Named turns come first, each shown by rows before and after it. Which turns, in which order, take the first row of each pair that follows to the second? Write the first one first, as in the answered first pair.
zupav (before |-> after):
|   5 |  -2 |   1 |  15 | -17 |  11 |  -1 | -15 | -26 | -13 | |-> |   5 |  -7 |   0 |  18 | -16 |  19 |   1 | -13 | -23 | -11 |
|  -8 |  13 |  -6 |  11 | -37 |  29 | -12 |   8 |   0 | -21 | |-> | -10 |   8 |  -6 |  10 | -32 |  35 | -15 |  13 |   1 | -19 |
|  -2 |  16 |  -5 |  16 |  25 | -32 |  20 |   3 |  18 |  -8 | |-> |   1 |  17 | -11 |  17 |  17 | -30 |  21 |  -4 |  18 |  -3 |
| -15 |   3 | -15 |   0 |   3 |   4 |  14 |  23 |  18 | -18 | |-> | -16 |   4 | -10 |  -2 |   3 |   0 |  13 |  24 |  16 | -21 |
kam (before |-> after):
|  -4 |  10 |  -1 |  22 |  23 | -33 | -14 | -18 |  -3 |   6 | |-> |   0 |   4 |  -2 |  23 |  27 | -24 | -17 | -18 |  -9 |  10 |
|  34 | -19 | -22 | -20 | -56 |  25 |   3 |   6 |  20 |  -1 | |-> |  32 | -15 | -23 | -20 | -56 |  23 |   4 |   4 |  22 |  -3 |
|   0 |   7 |  -5 |  22 |  -6 |   9 | -10 | -21 | -19 |  14 | |-> |   3 |  -6 |   5 |   5 |  -3 |  11 | -17 | -16 | -27 |  16 |
zilaf (before |-> after):
|   5 |   4 |  27 | -33 | -38 | -14 |  -3 |  28 | -30 | -36 | |-> |  18 |  -3 |  23 | -47 | -34 | -38 |  15 |   6 | -18 |  -7 |
|  16 |  -3 |   0 |   0 |  -2 |  -2 |   5 | -17 |  -4 |  22 | |-> | 13 | -6 | -5 |  7 | -6 | 20 |  1 | -4 |  0 | 19 |
| -25 |  10 |   7 |  31 | -11 |   7 | -37 |  15 | -31 | -29 | |-> | -14 |  13 |  18 |   8 |  -1 | -50 | -19 | -18 | -33 | -14 |
Pairs:
Each pair is 2 to 4 turns apart.
|   7 |  -7 |  14 | -24 |  -7 | -27 |  15 | -19 |  -4 |   6 | |-> |  -8 |   4 |  13 |   3 | -22 |  19 |  -9 |  11 | -17 | -26 | : zupav zilaf zilaf zilaf
| -33 |   7 |   5 |  28 |  27 |  -6 |  13 | -12 | -13 | -18 | |-> |  -9 | -14 |  11 |  21 |  24 |  14 |   2 | -24 | -40 |   4 | : zupav zupav kam kam
|  -3 | -29 |  -2 |   9 |  44 |   4 |  20 |  -6 |  12 |  32 | |-> | -11 | -28 |   0 |  11 |  47 |  15 |  14 |   8 |  10 |  21 | : zupav zilaf
| -14 |  -9 |  20 |  28 |  29 |  26 |  -2 |  26 | -14 | -18 | |-> | -11 |  17 |  30 |   8 |   4 | -26 |  -4 |   1 | -29 | -35 | : kam zupav zupav
|  -3 |  29 |  -8 |   7 | -42 |   7 | -18 |   5 | -12 | -32 | |-> |   3 |  32 | -10 |  17 | -35 |  -2 | -17 | -13 | -18 | -24 | : zupav zilaf kam
|  -9 |  -7 |  -5 |   6 |  34 | -22 |  13 |   2 |  -6 |  -8 | |-> |  -7 |  -5 | -20 |  25 |  15 |  16 |   6 |  15 |  -1 | -11 | : zupav zilaf zilaf zilaf
|   5 |  36 |  -7 |  15 | -47 |   9 | -22 |   1 | -25 | -36 | |-> |  13 |  35 |  -1 |  16 | -29 | -17 | -20 | -28 | -40 | -21 | : kam zilaf kam
|  -6 | -10 |  24 | -15 |  -3 |  20 | -10 |  37 | -12 |  -8 | |-> |  11 | -20 |  21 | -34 |   4 | -10 |  13 |  12 |   3 |  22 | : zilaf zilaf zilaf zupav
| -18 |  -4 |  34 | -11 |  35 | -29 | -14 |  29 |  -7 | -36 | |-> |   0 |  41 | -10 |  30 | -14 | -44 |   2 | -25 |   2 | -29 | : zupav kam zupav
|   1 |  26 | -23 |  47 | -38 |  15 |  -2 | -31 |  -8 | -18 | |-> |   0 |  -8 |  24 |   6 | -16 |  26 | -36 |  -7 | -57 | -29 | : zupav kam zilaf kam
|  -1 |   1 |  -8 |  11 |  15 | -18 |  -6 | -36 | -21 |  -1 | |-> |   8 | -15 | -18 |  14 |  19 |   5 |   4 | -32 |  -4 |  19 | : zilaf zupav
|  -8 |  -9 |   9 | -21 |  -9 |   8 | -15 |  20 |  -2 |  -4 | |-> |  -4 | -10 |  12 | -30 |  -6 | -12 |  -8 |   7 |   1 |   7 | : zilaf zilaf
|  -4 | -15 |  21 |   0 |  10 | -11 |   6 |   7 |   5 |  -7 | |-> |   0 |  -1 |  15 |   3 |  -5 | -21 |   9 |  -8 |   1 |  -8 | : zupav zupav
|  -9 | -38 | -11 |   2 |  20 |  76 |   3 |  54 |  40 |   7 | |-> | -45 |  12 |  31 |  -1 |  15 |   2 | -34 |  47 | -23 | -71 | : zilaf zupav
| -31 |  -4 |  -8 |  18 |  45 |  -9 |   9 |  41 |  45 | -21 | |-> | -34 |  19 |   0 |  13 |  35 | -45 |   6 |  21 |  31 | -37 | : zilaf zupav
|   8 | -37 |  11 | -15 |  -6 |  44 | -13 |  55 |  38 |  -7 | |-> |  -9 |  -2 |  38 | -19 | -10 | -14 | -35 |  41 |  -6 | -55 | : zilaf zupav
|  26 |  -5 | -25 |   2 | -39 | -17 |  23 | -27 |  18 |   7 | |-> |  27 | -20 | -25 |  18 | -39 |  34 |   7 |  -7 |   8 |   7 | : zilaf kam
| -19 |  12 |   4 |   6 |  13 |  31 | -10 |  30 | -10 | -18 | |-> |  -7 |  43 |  -8 |   8 | -21 |   2 |  -7 |  -5 | -16 | -21 | : zupav zupav zupav zupav
| -23 |  10 |  36 | -10 | -10 |   8 | -13 |  23 | -23 | -30 | |-> | -20 |  31 |  21 |   0 | -30 | -10 |  -3 |   6 | -13 | -34 | : kam zupav
| -15 |  -8 |   4 |  47 |  28 |  31 |   7 |  27 |   7 |  -1 | |-> |  11 |   2 |  -1 |  24 |  17 | -34 |  33 | -29 |  12 |  28 | : zilaf zilaf zupav zilaf
|  23 |  -5 | -26 |  15 | -15 |  29 |  -3 | -36 |  -2 |  17 | |-> |  -7 |  -9 |   2 |  17 |   8 |  40 | -32 |   3 | -25 | -23 | : zupav zilaf zupav
| -14 | -14 |  13 | -11 |  14 |  11 | -14 |  35 |   4 | -16 | |-> |   0 | -24 |   2 | -14 |  15 |  16 |  -1 |  27 |  22 |   9 | : zilaf zilaf zilaf zilaf
|  -4 |   2 |   9 |  -9 | -25 |  38 | -29 |  20 | -26 | -26 | |-> |  11 |  19 |   6 | -21 | -39 | -18 | -12 | -26 | -30 | -13 | : zupav zupav zilaf zupav
| -13 |  -1 |  13 |  -7 |  23 | -34 |   6 |  17 |  13 | -32 | |-> |   1 |  14 | -17 |  22 |   8 | -32 |  23 | -15 |  27 |  -9 | : zupav kam zilaf
|  33 |  -7 |  -3 |   6 |  10 | -19 |   1 | -39 |  -7 |  53 | |-> |  23 | -17 | -11 |  27 |   7 |  43 | -14 |   1 |  -2 |  44 | : zupav zilaf
| -15 |  18 |  -1 |  11 | -12 | -23 |   3 |  -7 | -10 | -20 | |-> |   3 |   2 | -21 |   8 | -13 |  -6 |  21 | -13 |  16 |  15 | : zilaf zilaf
|   8 |   2 |   4 |   2 |  18 | -36 |  23 | -35 |  13 |  19 | |-> |  11 |  -8 | -18 |  24 |   5 |  28 |  22 | -13 |  31 |  27 | : zupav zilaf
|  17 |   6 |  -3 |   7 | -16 |  41 | -10 |  -5 |  -3 |  25 | |-> |  10 |  -9 |  19 | -17 |  -5 |  36 | -18 |  12 | -11 |  21 | : kam zupav
|   7 |  18 | -32 |  43 |  26 |  26 |  27 |  -1 |  35 |  21 | |-> | -18 |  29 | -12 |  50 |  32 |  30 |  -2 |  25 |   9 | -21 | : zilaf zupav
|  20 | -12 | -12 | -12 |  35 |  12 | -22 | -17 | -14 |  23 | |-> |  24 |   0 |  -8 | -35 |  14 | -16 | -20 | -24 | -15 |  16 | : kam zupav zupav zupav
|  -6 |  -7 |  14 | -29 |  -2 | -37 |   2 |  -9 |  10 |  -3 | |-> |  -9 |  15 | -14 |  20 |  -6 | -24 |   7 | -24 |  24 |  -4 | : kam kam
|  -3 |   1 |  -1 |  19 |   9 |  21 |   9 | -20 |  -2 |  16 | |-> | -11 |  -7 |  10 |  15 |  22 |  20 |   4 |  -8 |  -4 |   9 | : zupav zupav
|  -8 |  -2 |   9 | -38 | -20 | -24 |  -7 |  25 |  10 | -20 | |-> |   2 |  -8 | -18 |  35 |   1 |  41 | -17 |   2 |  -8 |   5 | : kam kam kam kam
|   1 |  25 |  -5 |  23 |  -7 | -30 |   5 | -34 | -16 |   5 | |-> |  17 |   2 | -12 |  24 |  -2 |   4 |   7 | -35 | -12 |  34 | : zilaf kam
|   4 |  -1 |  -7 | -44 | -25 | -35 |   5 |   2 |  15 | -22 | |-> |   8 |  13 | -39 |  -3 | -38 |   1 |  11 |  -4 |  30 | -15 | : zupav kam zilaf
|  13 | -17 |  15 | -20 |   3 | -24 |   4 | -12 |  -6 |  -9 | |-> |   2 | -26 |  15 |  -9 |   5 |  12 |  -5 |  18 |  -3 | -20 | : zilaf zilaf zupav zilaf
| -10 | -10 |  24 | -40 |   7 | -11 |  -7 |  15 |   5 |   0 | |-> |  -2 |  -4 |  18 | -41 |  -2 | -24 |   0 |  -3 |   7 |   7 | : zilaf zupav zupav
|  22 |  12 | -14 |  22 | -24 |  24 |  16 | -15 |  -4 |  10 | |-> |  22 | -14 |   2 |   9 |  -5 |  45 |   7 |   3 | -14 |  17 | : kam zupav
|  -3 |  14 |  -3 | -18 |   4 | -45 |  12 | -26 |  18 |  -4 | |-> | -20 |  17 |  -9 |  22 |  -2 |  29 | -22 |  10 |   2 | -34 | : zilaf kam zilaf zilaf
| -12 | -16 |   6 |   9 |  21 |  20 | -22 |  52 | -21 | -22 | |-> |  -2 |  -6 |  17 | -19 |  28 | -55 |  -5 |  13 | -27 | -13 | : zupav zilaf
|   1 |   0 |  -1 |  22 |   6 |  35 | -10 |   4 | -23 | -32 | |-> |  13 |   5 |  14 |  -9 |   0 | -14 |  -6 | -24 | -36 | -27 | : kam zilaf zupav
| -22 |   8 |  -6 |  54 |  32 |   8 |  -8 |  10 |  -1 | -16 | |-> |   7 |  -2 |   3 |  19 |  32 | -39 |   9 | -34 | -14 |  20 | : kam zilaf zupav zilaf
|   8 |  27 | -19 |  15 |  -7 | -38 |  10 | -32 |  -5 |   4 | |-> |  19 |   5 | -14 |  24 |  10 |  -4 |  -3 | -37 | -30 |  22 | : kam kam
|  -7 |  21 |  -4 |  13 |   4 | -31 |   5 | -15 |  -1 |  -5 | |-> |  -5 |   3 |  -8 |  28 |   4 |  29 | -12 |   9 |  -9 |  -1 | : zilaf zilaf kam zilaf
|   1 |  37 |  -5 |  -1 |   5 | -31 |  13 | -17 |   0 |   5 | |-> | -13 |  44 |  -2 |  13 |  -2 |  -4 |  -6 |   5 | -13 | -20 | : zilaf zilaf zilaf zilaf
|   0 | -25 |   7 |  -5 | -25 |  35 | -19 |  35 |  -2 | -21 | |-> | -10 | -15 |  22 | -14 | -23 |   4 | -24 |  31 | -17 | -37 | : zupav zupav
| -24 | -37 |  37 |  -9 |  89 | -52 |  14 | -25 | -16 |  30 | |-> | -18 |  -3 |  25 |  -9 |  53 | -92 |  27 | -48 |  -6 |  20 | : kam zupav
| -24 | -21 |  19 |  -6 |  26 |   9 |  17 |  30 |  37 | -13 | |-> | -26 | -12 |   4 |  13 |  24 |  10 |  22 |  25 |  45 | -13 | : kam kam
| -25 | -11 |  -4 |  11 |   8 |  39 | -17 |  11 | -13 | -16 | |-> | -24 | -12 |  20 | -36 |   5 | -15 | -10 |   3 | -14 | -19 | : kam kam zilaf
| -32 |  30 |  -1 |  18 | -16 |  21 | -20 |  37 |  14 | -39 | |-> | -29 |  40 |  14 |  -3 |  -8 | -46 | -11 |   2 |  -1 | -38 | : zupav zilaf
|   9 | -23 |  18 |  -7 |  -6 |   5 | -42 |  25 | -19 | -16 | |-> |  19 | -17 |  21 | -22 |  -8 | -37 | -28 |  -5 | -20 |  -2 | : zupav zilaf
|  26 |  -8 |  20 |  -3 | -10 |  -1 |  -8 | -21 |  -5 |  27 | |-> |  17 |  -8 |  17 |   4 | -21 |  33 | -17 |   5 |   2 |  11 | : kam zilaf zilaf
|  -2 |  -9 |   0 | -19 | -10 |   3 |  28 |   1 |  37 |  26 | |-> | -14 |   1 |  -4 |   8 | -16 |  36 |  12 |  19 |  32 |   4 | : kam zilaf
|   2 | -34 |  15 |  -2 |  42 |  23 | -14 |  12 | -38 |  14 | |-> |   5 | -32 |  18 | -11 |  48 |   2 |  -7 |   2 | -39 |  17 | : zilaf zilaf
|  -6 |   9 | -15 |   1 | -25 |   7 |   5 |  27 |  29 | -24 | |-> |  -5 |  17 |  10 |   2 |   1 | -35 |  -9 |  -8 | -16 | -30 | : kam kam zilaf zilaf
|  18 | -18 |  -6 |   8 |  48 |  22 |  -1 |  12 |  32 |  40 | |-> | -13 |   4 |  27 |   6 |  47 |  -1 | -33 |  36 |  -9 | -20 | : zilaf zilaf kam
| -24 |  15 |  -6 |   5 | -14 | -12 |  -8 |  19 |   5 | -22 | |-> |  -9 |   5 | -14 |  -9 | -11 | -32 |  14 |  -2 |  22 |   9 | : zilaf zilaf
| -11 | -11 | -10 |  23 |  30 | -36 |   9 | -23 |  -8 |  15 | |-> | -16 | -24 | -19 |  38 |  29 |  14 |   3 |   4 |   4 |  15 | : zilaf zupav zilaf
|  -2 |   5 | -13 |  43 |  30 |   2 |   7 | -11 |   3 |   2 | |-> |  13 | -30 |  17 | -21 |  33 |  -2 |   8 |   6 |  -4 |  16 | : kam kam kam zilaf
|  24 | -21 |   4 | -21 | -14 |  14 |   0 | -13 |   0 |  21 | |-> |   4 |  -5 |   9 | -22 | -31 |  18 |  -9 |  17 |   2 | -18 | : kam zilaf zilaf kam
|   1 | -16 |  -7 |  10 |  26 |  22 |  -2 |   1 |   3 |  23 | |-> | -14 |  -1 |  11 |  13 |  28 |   3 | -20 |   4 | -21 |  -4 | : zilaf zilaf
| -21 |  -5 |  -2 |  17 |   4 |  29 |  -2 |  25 |  23 |   2 | |-> | -17 | -15 |  10 |  -4 |   7 |  29 |  -8 |  30 |  15 |   3 | : kam kam
|  -1 |  -3 | -12 |  25 |   9 |  32 |  -8 |   1 |   3 |   6 | |-> |  -4 | -13 |  21 | -25 |  19 | -10 |  -9 |  11 |  -6 |   3 | : kam zupav kam zilaf
|  14 |  -8 |   8 |  27 |  10 |  40 | -20 |   0 | -33 |  -6 | |-> |  34 | -23 |  18 | -25 |  11 |  -3 |   2 | -16 | -19 |  25 | : kam zupav zilaf zilaf
